Where one turn sends some rows of the set: a few examples, then the rows asked:
Sema: [-14  41   7  -8  20  13  -6   4  -7 -16   6   7  -7  26 -23  15   1 -10
 -16]
sisul: [-14  14  10  15   0  12   3   4  -4 -17  19   7  -7   4  -1  17  -2 -22
  20]
gude: [-14  26  -5 -21  20   7  15  -3   4 -17 -45  12  -5  -2  10  12  -3 -17
 -36]
batab: [ -3  12 -25  -3   9  -9  24 -19  12 -26 -34   1  -8  -2  -7   1  -3 -24
  -1]
Sirem: [-30  -4 -12   5  21   4  26  -6  -5 -18 -36   7 -10   8  -6  21  -1  -5
 -24]
vabuz: [-13  12  32 -14 -13   8  15  -4   5 -22  -9  -8   1  -5  16   9  22 -17
  -3]
Vimor: [-15  27  14  -6   5   2   0 -24  -9 -16 -37  14  -2  20  -5  13   6 -17
  21]
Metu: [-19   8  43 -12 -13  18   6  -2   3 -11 -16   6  -7   6   9   4   9 -24
 -17]
vofam: [-11  12 -19  -1  10   1  23  -9   4  -8 -40  15 -19   0 -23 -13  -3 -23
 -11]
lisi: [ -6  26   0 -25   5  -5   9 -16 -12 -18  19   2  -7  18 -13  17   5 -12
 -22]
Sume: [-23  31 -12 -27  17  13  20  19  -4 -18 -17  -3 -14  -8 -24   8  13 -27
 -11]
lape: [-13  16   6 -23  13   0  13  -8 -12 -12  17  10   0  21  -2   9   0 -23
 -34]
maz: [-18 -14  24 -15   6  12 -14  14  -8 -11 -13   7   1  -2   5   2   1 -28
  -4]
saler: [-20  28  26   8  -4  -1  15  -9  -2 -10 -16   5   2  -6   6 -25   2 -22
 -13]
nusel: [-17  34   5  -7  31  10   1   8  -5 -17  14   4   6  23  -9  15   4 -13
 -19]
Kaba: [ -7   3 -14   3  14  -2  20  -9  13 -14 -36  12  -1  10  -6  -7 -17 -35
 -20]
Zivil: [ -7  21   8  13 -11  17   4  11  -9  -1  13  15 -10   3  -7  13   0 -17
  13]
vor: [-18  29  -8 -27  15   5  10   4   6 -36 -18 -15  -3   4  -8  23  -7 -37
 -10]
vod: [-26  18  -5  -2   5   5   9  27 -17 -15 -42   0  -1   1  10  19  -7 -15
  11]
vezef: [-23  28  -6 -22  26   7  19  -3  -2 -14 -44   8 -15  -8   0   5   8 -12
 -26]
bip: [ -9   4  19 -19  -9  13 -20   6 -12  -9 -19   3 -19  -8 -19   5   7 -14
   4]
fevi: [-28  21   4   1   6   5   2  21 -15 -19 -46   1 -10   5   3  17 -15 -19
  11]
vuda: [-13  13   3 -15  -9   1  -4  15   7 -17 -12  -4 -32  -8 -24  12  20  -2
  -6]
Bapu: [-12  14  17  15 -10  19  -7   4  -3  -7  10  12 -10  16  -7  16 -11 -26
   7]
Voz: [-18  26  -4 -26   9  17   8  20   0 -14 -25   7  -1   8 -14  10 -12 -41
 -36]
ruta: [ -9  33  21   6 -15  -7  15 -13   4 -14 -16   3   6  -5  14 -18   1 -18
 -11]
dum: [  0  26   7  -8  -5   6   7  -8 -11  -1 -34  29  15  19  10  15   5 -18
   4]
Zatu: [-22   4 -14   2   5   5  17 -13  -1 -18 -40   7 -18  11 -15  27  -6  -1
 -24]
gepan: [ -5  22  -5  34 -10  -7   7  -5  -2 -34 -15  -2  -4  11  -1  17   6 -19
 -10]
rig: [-20  -5  -6  -8   7  -7   3 -12  -2 -12   7   6 -27   6 -23  -4  -4 -26
 -21]
Vel: [-13  36  24   6 -10  -2  13 -18  -2 -15 -16   1  -8  -6   1 -21   3 -16
  -5]
gumen: [  1   4 -19 -14 -13 -12   5 -13   1 -12   8   2 -19   4 -18   7  -3 -20
 -23]
Siti: [  2  -1   7 -20 -17   5  -9   8  -5 -16 -11  -3   4 -11   8  16   7 -15
   6]
gov: [-25  -5  18  -5   9  11  -6  28   8 -14 -12  12 -16   8  -6   7   0 -24
 -27]
Mez: [-15  29  -5 -21  20   4  15 -13   5 -25 -45   0 -14  -5   3  18   2 -12
 -23]
Bak: [ -1  42  -2  -9  13   9   1   7  -5 -13  11   4   5  19 -12  19   6  -6
 -16]
Lilod: [-14  11   3  42  -3   3  12   9  -7 -19 -16  15   0  15  -1   7   4 -26
 -23]
datid: [-22  18  12  -3  19   8  13  -3 -16  -5 -29  26   9  10   2   4  17 -17
  14]
lefe: [-18  21   7 -21  15   4   7 -11 -22  -8  16   9 -15  17 -22   4   9 -14
 -27]
kulup: [-11  20  35 -15 -21  13   9   2  -2  -5 -16   6 -14  -8  -3   2  26 -10
  -7]
fabi: [ -6   1   3 -15  -5  -3   0  17  19 -33  -4  -7   0   1   9  28   4 -17
 -13]
tenub: [-18  20   0  38   1   0  11   1 -12 -22 -15   5 -16   4 -14   5  16 -14
  -8]
lila: [-20  26  -3  -2  -6   3   2  23 -14 -14 -47   3  -8   3   3  22 -10 -14
   7]
vaf: [-15   4 -22   3   6   4  29  -2  -6 -14 -34  10  -1   4   1  27  -1  -1
 -26]
rus: [-11  -6 -14  -9   6  -8  12  -2  -3 -13  15   7  -6   1  -4   0  -4 -28
 -27]

Sume turns into vor
lila turns into vod
Metu turns into kulup
Now these:
rig turns into gumen
Siti turns into maz
lefe turns into lisi
Lilod turns into tenub
Vimor turns into dum
gov turns into vuda
Bapu turns into Zivil
Sirem turns into Zatu
vezef turns into Mez
Bak turns into nusel
Vel turns into ruta
Kaba turns into vofam

